Each named turn below is shown by a few rows before and after it. Which turns, in which order, take the first row of each later pair to the second? The first pair is answered.
turn k_547:
[-1.02 -1.10  0.89 -1.48 -1.24  0.85  1.15  3.60  0.42 -1.66] |-> [-1.33 -2.43 -0.60 -1.54 -0.81  1.11  1.71  2.47  1.31 -1.73]
[-0.69  1.58  0.98 -0.91  1.35 -0.33 -3.04 -2.97  1.08 -1.87] |-> [-0.75  0.77 -0.10 -0.55  1.46 -0.33 -2.40 -3.83  1.35 -1.53]
[-1.22  1.50 -0.36 -0.11 -0.06  0.43 -0.73  0.13  0.35 -0.41] |-> [-1.25  1.07 -0.57 -0.16  0.06  0.58 -0.39 -0.13  0.60 -0.50]
turn k_625:
[ 0.45  0.32 -0.30  0.67  1.11 -0.14 -0.61  0.12  0.00  0.16] |-> [-0.35  0.81  0.24  0.21  0.84 -0.02 -0.98  0.17  0.11 -0.18]
[ 0.72 -1.46 -0.89 -0.71  0.53 -1.64  0.01 -0.40  0.63 -1.77] |-> [-0.52 -0.48  0.36 -1.43  0.01 -1.23 -0.66 -0.38  1.01 -2.01]
[-1.09  1.53  0.89 -0.91 -0.08  0.91 -1.22 -1.16 -1.23 -0.07] |-> [-1.18  1.41  0.02 -0.15 -1.16  0.41  0.65 -1.47 -1.45  0.81]
turn k_99:
[-0.65  1.36  0.15  0.01 -0.56 -0.39  0.63 -0.72 -1.45  0.42] |-> [-0.71  1.60  0.36  0.13 -0.58 -0.30  0.37 -0.40 -1.35  0.43]
[ 0.41  0.44  1.74 -0.18 -0.89  1.63 -0.09  0.82  1.15 -0.71] |-> [ 0.03 -0.15  1.37 -0.44 -0.04  1.91 -0.63 -0.77  1.45 -0.99]
[-3.20 -1.89 -2.56 -1.40 -0.10  1.64  0.71 -3.66  1.83 -0.18] |-> [-1.97 -1.64 -3.93  0.17 -0.89  0.73  3.13 -2.56  1.14  1.09]
turn k_829:
[ 1.25 -3.12 -1.35  0.92  1.26  0.66 -1.87 -1.26 -0.29 -1.04] |-> [ 2.07 -2.06 -0.27  0.79  1.41  0.74 -2.79 -0.49 -1.45 -1.07]
[ 2.78  0.70  0.90  1.30 -0.01 -0.38 -0.18  3.14 -2.71  0.72] |-> [-0.68 -3.00 -3.11  1.37 -0.34 -0.09  2.68  0.01  1.03  0.66]
[ 1.51 -1.59 -2.32 -1.41  3.73  0.66 -3.54  0.17 -0.54 -0.97] |-> [ 2.31 -1.77 -2.54 -1.12  3.07  0.54 -2.85  2.24 -0.14 -0.80]
[ 2.39 -0.01  1.07 -0.65  2.90  1.00 -3.53 -0.03 -1.25 -0.72] |-> [ 2.83 -2.89 -0.83  0.72  1.36  0.97 -0.65  3.27  1.31 -0.24]
Then:
Each pair is 2 to 3 turns apart.
[ 1.63 -1.76 -1.49  0.28  2.15  0.80 -1.53 -0.77  0.05 -0.54] |-> [-0.90 -0.17  0.18 -1.01  1.60  1.17 -2.12 -2.13  0.35 -1.01]
k_829 k_625 k_99
[-0.17  3.10  1.89  0.54  0.28  0.51 -0.14  0.52 -1.42  1.11] |-> [-1.39  1.67  2.17 -0.60  1.19  1.53 -1.66 -0.11  0.32 -0.22]
k_99 k_547
[ 0.07 -3.85 -1.59 -0.23  1.39  0.62 -0.33  0.47  1.21 -1.36] |-> [ 1.48 -2.75 -2.55  1.39  0.82 -0.71  1.69  0.21 -0.72  0.09]
k_99 k_547
[ 1.05 -3.55 -2.63  0.87 -0.42  0.51  1.57  1.82  2.43  0.33] |-> [ 2.56 -0.66 -2.03  2.04 -1.11 -0.77  2.55  2.24 -0.90  1.70]
k_547 k_547
[ 0.93  1.05 -0.56  0.07  0.77 -0.05  1.19 -0.35 -2.39  1.84] |-> [-0.57  0.21 -0.12 -0.30 -0.79  0.55  2.12  2.21  0.09  1.62]
k_99 k_829 k_99
[-4.11  2.24  1.91 -1.81  0.44  0.20 -1.85 -4.07 -0.35 -1.36] |-> [ 3.39  3.17  0.92  1.34  0.02 -1.27 -1.04  0.85 -4.56  0.84]
k_99 k_625 k_829
[-1.80  2.02  1.90 -3.00 -0.98  0.66  0.94  0.24 -0.14  0.81] |-> [ 0.01  1.74  1.97 -2.45 -1.01  0.63  0.66  2.40 -0.52  1.09]
k_99 k_829
[ 0.48 -0.68 -1.14  1.21  0.50 -0.27  2.07  1.18 -1.19  0.48] |-> [-1.30 -1.12 -1.77  0.62  0.76 -0.18  2.14 -0.60 -0.33  0.17]
k_547 k_829
[ 0.22 -1.46 -2.13  0.41  2.21  0.73 -1.12 -1.86 -1.33  1.78] |-> [ 1.01 -0.58  0.85 -0.14  0.99  1.24 -2.33  3.37 -0.98  1.45]
k_625 k_829
[ 2.58  0.96  0.94  2.00 -2.24 -1.48  0.52  2.78 -0.50 -0.20] |-> [ 2.33  0.79  2.12  0.71 -1.30 -0.81 -1.34  2.85 -0.31 -1.22]
k_625 k_625
[ 0.94  2.40  0.15  0.48 -1.95 -1.02  0.87  0.80 -0.70  1.47] |-> [ 2.40 -1.22 -2.49  0.96  0.26 -0.36  0.36 -0.82  0.43  0.69]
k_829 k_625
[-2.90 -1.82  1.16 -2.12  0.77  1.26 -2.68 -1.76  2.81 -2.19] |-> [-0.65 -4.07 -1.85 -0.82  1.48  1.09 -1.29 -2.06  3.00 -1.55]
k_829 k_547 k_547
[ 0.10  1.35  3.07 -1.17 -0.93 -0.41 -1.77  2.84 -1.09 -0.24] |-> [-2.10 -2.30  0.52 -1.05 -1.52  0.15  0.27  2.06  2.82 -0.61]
k_829 k_99
[ 3.22 -2.52 -1.80  0.28  1.31 -0.49 -0.51 -0.12  0.04  0.23] |-> [ 2.38 -1.87 -2.72  1.13 -0.09 -1.18  1.23 -0.46  0.25  0.98]
k_99 k_829 k_99
[ 3.19 -1.57 -3.50 -0.30  0.26 -1.28 -0.55  1.56 -3.08  2.24] |-> [-0.74 -3.80 -4.68 -0.99 -0.35 -0.66  0.86 -1.00  0.21  1.64]
k_99 k_829
[-2.06 -2.89  1.42 -2.07  0.41  1.51 -1.88  1.99  4.16 -1.82] |-> [-0.37 -1.25  3.02 -1.96  0.60  1.27 -3.14  3.40  2.52 -1.80]
k_829 k_829
[ 0.31 -1.56 -2.58  1.47 -0.36 -0.59  2.23 -0.01  0.88  0.73] |-> [-2.34 -0.05 -1.05 -0.01  0.35 -0.05  0.53 -3.41  0.64 -0.09]
k_99 k_829
[ 0.28 -0.60 -2.44  1.80 -2.13 -0.53  5.17  3.00 -0.34  1.37] |-> [-0.57 -1.36 -3.19  0.05  2.57  0.29  1.08 -5.45 -1.69 -0.40]
k_829 k_625
[ 2.05 -1.99 -2.26  1.59  3.23 -1.42  1.76 -1.03 -0.29 -0.34] |-> [ 3.03 -0.10 -0.35  1.94  1.59 -1.78  1.84  3.00 -1.18  0.24]
k_99 k_547
[-1.74 -1.53 -2.23  1.04 -1.48 -0.37  1.88 -1.58  0.89  0.62] |-> [-0.90  0.31 -0.91  1.44 -2.90 -0.88  2.43  1.18 -0.30  1.32]
k_99 k_547
[ 1.89  1.82  3.87 -1.13  0.67  0.78 -3.62  2.64 -1.50 -1.11] |-> [ 2.60 -3.69 -0.94  0.29  0.45  1.12 -0.59  4.23  2.50 -1.06]
k_99 k_829 k_547
[ 1.48  2.34  1.20  0.53 -1.73 -0.53  2.78  4.68 -2.19  1.97] |-> [-0.77 -3.35 -4.23  0.81  0.59  0.25  3.90 -1.29  1.19  0.94]
k_625 k_829
[ 1.82  0.34  1.14  0.47 -0.91  0.32 -0.79  3.42 -0.84 -0.29] |-> [-0.52 -1.50 -2.49  1.34 -1.15 -0.12  2.34 -0.53  0.41  0.75]
k_829 k_547
